The rows below come in pairs that one turn or mirror swaps. Which row does each named row swap with?
The rows were stretched afterwards, more along some directions than others.
j597: [ -1  -2 -54  -3  16  18 -10  36 -18  -4  -7   9 -24 -15 -33  13   0   9]
j436: [ -5  14 -31   4   4  13 -14   5  22 -11 -11   1 -23  18  36 -24 -22  17]
j254: [ 15  22 -49  -7   7  12  -7  -5  16  -5  10  11  11   0  12 -28   3  39]
j691: [ 27  -4 -35  22   1 -19  14  39   7   5  14   5 -24  -1   8  -5   6  18]
j427: [  3   6 -29  -3   7  -2  13  -3   2  -5 -32 -17 -10  21  31 -19  20  29]
j811: [ 20   2 -40  18  -1  -8  18  39   9   9  15   4 -30   7  18 -19   3  28]
j481: [-16  20 -33  13  27  18 -46  19   5 -15 -18   5 -26  -1   1  19  15 -13]
j643: [ 15  16 -33  12  -4   4  29  -6  17  34  -1 -12 -12  40  22  28   3  23]
j303: [ -8  13 -21   6  11  14 -25  21  21 -26  -2   6 -12   6  19  -9  -3 -11]
j888: [ 24  15 -40   2  11   1   0 -16   6  -3   7  16  15   1   4  -5  -3  41]
j935: [ 34  21 -57   8  12   6 -18  -6  13   5  -2  16   5   1   8 -12  10  44]
j473: [ -8  -4 -44   3  22  15 -18  37 -19 -15 -12   6 -27 -21 -37   1  12   5]
j514: [ 34  -2 -40  14   5 -16  21  31   7  14  10  -2 -29   0   3 -10  13  27]
j978: [-12   6  -2 -10  -6  28 -23  21   6 -23  -5 -12   5   1   8 -19  18 -21]
j692: [-10  -6 -13  25  14  12 -29   8  -9 -19  -2   2 -16   5 -14  12   4 -13]
j103: [  1  -6 -17   2  20 -15   1  -9   2 -21 -24  -8  -7  -2  26 -21  16  17]
j443: [-19  15 -25   6   5  21 -30   7  23 -23  12  -3   3   1   3 -12 -14  -2]
j249: [  2   4 -58  -4  24  24 -13  42 -13  -2 -17  13 -22 -19 -32   9   6   9]
j325: [  5   2 -23   9  19 -24  14   4   8  -2 -18 -12  -5  18  29 -20  12  33]
j157: [ 27   9 -36   8   7  11  12  -8  17  28 -31   7  -8  15   9  15   0  21]
j697: [ 27  -6 -37  20  -1 -14  24  31   7  14  16  -8 -28   7   7 -10   4  28]
j120: [ -5   8 -54  -5  18  25 -19  40 -10 -14  -1   6 -26 -17 -40   1   9  12]
j899: [-12  11 -19  14  -1   9 -10   2  20  -9   0 -13 -31  17  27   6   7   0]
j577: [ 26  -2 -39  20   7 -15  21  38   1  14   9   4 -30   0   9 -10   6  25]
j635: [ 18   4 -53  -2   2   4   8   1  25  30   3   0   9  17  12  13 -15   6]
j479: [ 25  16 -55  -9  18   8 -21 -14  11 -17   3  19  10  -6  -4  -6  -4  32]
j614: [ 27  17 -49   8  28  -1 -20 -12  -2 -12  -1  27   2 -12  -8   0   1  33]
j312: [ -2   6 -51   0  23  23 -28  42 -14 -15  -5  10 -22 -22 -42   8   5   5]
j410: [ 23  -4 -35  25   1 -13   6  39   1   4  16  10 -33  -3   5  -9   7  18]
j599: [ 16  17 -32   6   8  16   2 -11   8  20 -14  -1 -11  11  -1  46   6   6]
j529: [ 18   1 -45  -7   4  16  24  -9  25  23  -8  -7   7  20   6  17 -10  10]
j683: [ 25  -1 -21  18   9  -5   3  -7  -8  10   7   4  -1  20   5  25 -20   6]
j69: [-22  13 -12   8   6  11 -25  32   8 -19 -12   6  -9  10  11   3   7 -23]
j135: [ 16  -7 -22   2   4 -16  21 -15  16 -11 -15 -14  -7  16  29 -20  21  26]
j575: [  9   1 -19  -6  15  -9  18  -3   1  -4 -35 -12  -3   3  27 -16  29  17]
j374: [ 13   9 -23   9   1  23   5  -3   6  32 -10 -10  -6  18 -20  30   5  13]
j306: [ 17   2 -14   6   5  -5  21  -9  16  19 -19 -18   9  14  15  19   1   0]
j634: [ 20  -4 -42  10  12  17  13  -5  18  34 -12 -10  -4  18  10  16   5  16]
j302: [ -9   7 -13  10  11   7 -27  12   8  -9  -4 -14 -27  11  17  -7 -10  -2]
j735: [-19   8 -11   0   0   6 -17 -15  17 -25  -8   3 -20   1  13   4  -7   1]
j290: [ -8   6 -52   1  21  24 -16  46 -16  -9  -5  12 -27 -18 -35   2   5  10]
j707: [ -6  -2 -62  -4  17  22 -18  38  -8 -13  -1   6 -18 -17 -37   7  -2   8]
j288: [  8  -4 -19  10   9 -17  25 -13   1 -13 -15 -12 -15  17  29 -19  17  30]
j576: [ 35   1 -42  20   3 -17  15  29   0  11  21  11 -23   2   4  -9  -3  33]
j456: [ 24  -3 -34 -20 -12  22  17  -9  20  24   4 -20  23  11   9  -7   1   5]
j688: [ 29   2 -21   4   3 -19  15 -32  24  18 -10   5  -7   3  22  21  -9  16]
j502: [ 21   9 -50  -1  22  -4 -16 -14  16  -9  12  20  12 -10   5 -11   1  30]
j437: [  8  19 -54   0  30   5 -24   2   6  -6  -6  15  10  -7 -12  -8   1  35]
j429: [-20  19 -14   3  14  28 -25  23  -4 -18 -11   2 -13  21  18   7  -9  -1]
j975: [ -3  -1 -11  -8  15 -14  20  -7  -3 -15 -23  -7   0  13  26  -7  18  16]

Swapped with j692: j683
Swapped with j614: j288
Swapped with j103: j888
Swapped with j456: j978
Swapped with j429: j634
Swapped with j479: j135

The rows below come in pairs that one turn or mirror swaps. Which row does each named row swap with?
The rows were stretched afterwards, more along some directions than others.
j385: [ -7   0   6 -22  20 -11 -23   3 -21 -35 -54   5 -17  25 -39   9]
j368: [-16  28  20  -4 -17 -32 -10 -16 -31  -9 -24   8   2  18 -53   7]
j928: [-24  19 -11   7   5  -2  11  23  -1  15  14   4   6   7  -2 -10]
j278: [ 20  -4  -8 -14 -28  -5 -11   6  12  -2   5   2 -10  -2   4 -12]
j981: [  6   8 -12  -2 -43 -22 -14   3   9   9   2   7  -2  -5  -6 -18]
j6: [-19   1 -34   1   1  -5  23  12  25  40  50   6 -31  -1  29 -33]
j339: [ 28  14   5 -10 -15 -15 -13  19   9   8  -1  -8  -7   4   9  -3]
j321: [ 22  15   6   7 -35 -16 -27  -8 -10  -9 -27   8  18  -7 -16   1]
j261: [-36   3  -2   3  20   6   3  16 -19 -15  -4  15 -29  24 -31  11]
j823: [ -2  16 -14 -27 -11 -25 -14 -20  13  14  24   9 -19 -13   2  -8]
j779: [ -2 -12  15 -30  37   4  -3 -13   0 -20 -25  27 -25  27 -36   0]
j388: [ -9   0 -32   2  10 -15   9  15  -5  41  20  -9  23  -8  15 -11]
j832: [-23  -2 -22 -17  -3   1  32  -8  17  36  51  40 -37  10  16 -23]
j386: [-20  -4 -25  17  38   3  -4  10  -8  18   9  -5   1   2  15  12]
j540: [  3   9 -11 -21 -29 -10   1  -5  13  15  13  12 -20   2  -4 -24]
j574: [ 11   1  -7 -12   3 -37 -11  -8  -9   3 -19  23  12  11   4 -14]
j269: [-30  13   5   2  18  -9  -4  31 -16  -9  -4   4  -9  20 -29   0]
j904: [-25  16 -12  21  12   5  14  27   1  19  33   0   4   3   5  -5]
j884: [ 22   9 -15 -24  15 -26 -13 -10  25  16   9  11  -8   4  34 -26]
j257: [  9 -10 -36 -15   3 -18  -7  19  32  35  57   7  -3  -7  47 -25]
j289: [ -8  -3   5 -36  16   5  -3 -15 -27 -22 -24  14 -27  20 -46  18]
j444: [-22  -1  -3  35  36  34  25  24   7  21  35   0 -26   2  27   8]
j280: [-33  14   2 -17  43 -16  -9   2  -2  -6   4  16 -24  18 -31  14]
j586: [ 12  11  -1  14 -27 -11 -14  -7 -16  -7 -16   3   5  -7 -19   3]
j503: [ 34  16  15  -6  28 -17 -31   8  10 -29 -20  -6 -13   2  -3  14]
j250: [  3  -7 -21  -5  14  -5 -34  11  10   5 -15 -14  13  -2  13  12]
j772: [  7   7  -4  -4  43 -20  -9  13  29  20  41  16 -27  10  45 -26]
j50: [-24 -13  -2 -23  45  -8   4  11   7  -2  21  12  -8  19  -3  -6]
j910: [-25   0  16 -18  27  -1  19 -10 -22   6   2  35  -9  29 -20  -1]
j843: [ 37   8  12 -18  21   9 -16  -1  15 -26 -24  -5 -25   1   3   7]
j389: [  4  -8  14 -14   7 -27 -34  12 -10   4 -25  26  21  24  -7  -4]
j834: [  3   5 -31  -8  20 -29 -13  -1  16  24  34  36 -19   0  35 -15]
j365: [-10  -4 -11 -25  15  -6   0  -9  -8  20  -4  -6  12  16  -4  -3]
j420: [-19  11  11  19  22  -1   3  42 -10  12  10   4 -13  24   2  10]
j392: [-25  35 -31  -1 -14 -27  -6  15   4  24  33   5  -1 -13  -5  -3]
j801: [ 22  -7 -15 -20 -21 -32 -35  -9  17  20   9  23  11 -21  13 -16]
j505: [-17  12  -3  27  13   4   4  30  10  39  34 -10  10  -9  31   0]
j591: [-23   3  11   9  18   2   0  34  -6   6   6  20 -10  22 -10  -3]
j780: [-13 -16 -39 -13  -1  13  11  -9  19  21  51  19 -29 -16  36 -17]
j47: [ 14  -4 -34 -20 -14  -5   1 -16  11  21  28  16  -8 -20  12  -2]

Swapped with j904: j321
Swapped with j574: j388
Swapped with j591: j278
Swapped with j269: j981

